[ 7.217 -0.974  1.412 -1.391] -> -1.391, 7.217

[-5.373  4.144  7.290  0.660 -1.130] -> -1.130, -5.373

[[-5.176  3.327  2.198 -4.864 -1.306 -5.153  5.377]
 [-2.632  7.158  6.713 -0.563 -0.424  0.523  3.182]
 [-5.773  4.047  0.092 -1.683 -2.075 -2.629  6.547]] -> 5.377, -5.773

[-2.320 -6.999  6.254  7.055] -> 7.055, -2.320

[-4.685  4.477  1.438  5.581  3.828  2.019] -> 2.019, -4.685

[-2.291 -6.989 -1.113  4.384 -4.817 -1.686] -> -1.686, -2.291

[-2.168 -7.632 -4.417 -1.669  3.410] -> 3.410, -2.168

[ 5.195  2.529  5.709 -4.634  6.206] -> 6.206, 5.195

[-2.422 -0.308  7.441 -1.378] -> -1.378, -2.422

[[ 0.428 -3.114  0.828 -3.974]
 [-3.144 -6.430  0.655 -3.592]] -> -3.974, -3.144
---
Q:
7.339; -3.177; -2.019; 1.347; 1.271; -2.113
-3.333; -2.030; -0.298; -5.857; 0.944; -6.757
-2.286; -4.140; -0.241; 5.255; 1.828; -3.644
A: -4.140

Q:
-2.258; 1.135; 0.921; -0.472; 0.999; 1.109; 5.791
1.082; -0.954; 0.399; 0.944; 0.493; 0.122; -0.016
3.178; -1.543; -3.418; -2.058; 3.058; 1.768; 2.685
A: -1.543

Q:
-1.046; -5.020; -3.411; 3.828; -1.420; -3.689
6.269; 3.591; 4.536; -2.614; 2.297; 3.594
1.479; 4.796; 2.146; 2.735; 1.052; 4.180
A: 4.796

Q:
-1.165; 1.409; -1.360; 2.884
-3.382; 3.338; -3.544; -2.008
0.718; -4.108; 6.129; 0.005
A: -4.108

Q:
2.340; 3.351; 3.470; -4.323; 3.985; 5.013
1.771; 1.538; 2.800; -4.074; 3.728; 1.172
2.009; 6.961; 2.434; -2.977; 3.547; 0.630
A: 6.961

Q:
6.100; -5.877; 4.845; 1.032; -0.723
6.538; -1.088; 2.627; -5.274; -0.724
4.293; -1.426; 2.627; -6.118; 1.286
A: -1.426

Q:
-2.558; -0.007; 7.268; -1.369; 3.737
4.610; -1.035; 3.610; -3.138; 5.887
5.314; 0.551; 4.986; -1.706; 4.836
A: 0.551

Q:
4.125; -1.076; 2.669; -3.966; 7.724; -0.947; 0.197
-0.047; -5.758; 1.170; -1.760; 1.922; -2.624; 3.603
0.770; 2.197; 1.628; -0.913; -3.620; 3.226; -3.250
A: 2.197
---
0.788; -6.330; 0.034; -0.465; 2.408
3.661; -4.451; 0.460; -1.024; -2.036
-0.482; 3.956; -1.776; 0.723; -0.029
=> -4.451

0.528; 6.491; -0.104; 0.342; 0.485; -0.275; -0.071
0.281; 3.853; 0.082; 0.424; 0.226; -0.697; -0.157
0.266; 4.225; 0.339; -0.187; 0.679; -0.616; -0.815
=> 3.853

-3.553; -2.775; -4.241; -2.249; -3.033; 3.050; -0.618
-5.499; -0.949; -2.658; 2.301; 2.799; 2.540; -4.465
-6.333; 2.516; -7.629; 1.937; 0.733; 4.444; 7.168
=> -0.949

-5.528; -0.452; 2.827; -2.503; -0.460; -4.359
-3.416; -0.945; 3.386; -2.052; -3.066; -1.752
4.019; 3.330; -4.427; 1.514; 2.770; 2.520
=> -0.945

-0.926; -2.944; -0.338; 1.748; -2.550; 0.859
0.571; -0.656; -1.097; -0.787; 1.048; -1.085
-0.893; -6.721; -0.905; 0.768; -1.542; 1.801
=> -0.656

0.390; -0.058; 0.439; 2.524; -2.785; -2.871
-1.316; 1.965; -5.476; 1.056; 3.063; 6.674
1.203; -1.069; 4.690; -3.385; 3.318; -1.323
=> 1.965

-3.801; 4.753; -6.684; -2.210
5.140; 0.616; 6.278; 3.735
2.153; 3.308; -0.954; 2.230
=> 0.616

-1.985; -2.255; 2.806; 4.857; -0.438; -1.866
3.453; 4.018; 0.753; 0.129; -1.316; -0.946
0.225; -2.878; 5.621; 5.885; 2.683; 4.171
=> 4.018
---
[[-47  38  42  41 -17 -26]
 [-33  34 -32   6 -31  39]] result: -26

[[83 87 83 81]
 [30 98 13  8]] result: 81

[[0 3 8 5 2]
 [1 6 2 7 5]] result: 2

[[-337  375  -70 -532  550  434  -16]
 [-131  -61  668  115  344 -656 -184]] result: -16

[[47 83 42 20 97 42 62]
 [80 28 27 18 76 91 83]] result: 62

[[1508 4106 6714 4432 5310]
 [1615 1298 9144 6332 6969]] result: 5310

[[78 67 59 77 55 75]
 [85 85 82 59 55 23]] result: 75

[[2 2 4 7 2]
 [6 3 4 1 3]] result: 2

[[ 23  44  42  71  94 138]
 [ 34  39  37  84  80 231]] result: 138

[[766 123 514 950 712 156 679]
 [391 739 865 365 749 587 612]] result: 679
---
(-1.743, 1.477, 1.892, 6.321, 1.998) yields 1.998
(2.932, -3.236, -0.371, 2.532, 1.116, 0.397, -6.760) yields -6.760
(-6.155, 1.882, -0.088, 1.797, 1.148, 2.730, 0.455) yields 0.455
(0.169, 4.347, 0.369, -2.447, -0.432, -1.956, -5.803) yields -5.803
(2.804, 1.179, 5.355, 3.882, -7.432, -2.149, -3.783) yields -3.783
(-5.521, -1.137, 0.667, -3.178, -0.359, -3.500) yields -3.500
(-6.526, -1.315, 6.480, 3.606, -0.054) yields -0.054
(-2.232, 5.694, -5.080, -3.254, 1.946, -1.912, 0.735) yields 0.735
(1.291, 2.845, 7.493, 3.412, 0.900) yields 0.900
---
-3.316; -1.680; -1.948; -2.098
-7.366; -1.680; -1.948; -2.098
-2.409; -1.680; -0.565; -1.048
Out: -3.316, -1.048

-6.294; 1.392; 0.335; -0.310; -2.631; -1.302; 3.102
0.528; -1.797; 1.536; 0.339; 0.295; -1.163; -0.236
1.223; 1.636; -3.178; -2.230; -1.033; 1.512; -0.586
Out: -6.294, -0.586

3.876; -2.748; -7.168; -6.600; -1.871; 3.724; 6.058 Out: 3.876, 6.058

0.199; 0.989; -1.562; -6.568; 2.024; -0.892 Out: 0.199, -0.892

-0.638; -3.706; -7.054; 1.900
-2.711; 2.565; -0.671; 0.900
Out: -0.638, 0.900

-7.845; 7.776; 0.385; 1.953; 5.524 Out: -7.845, 5.524
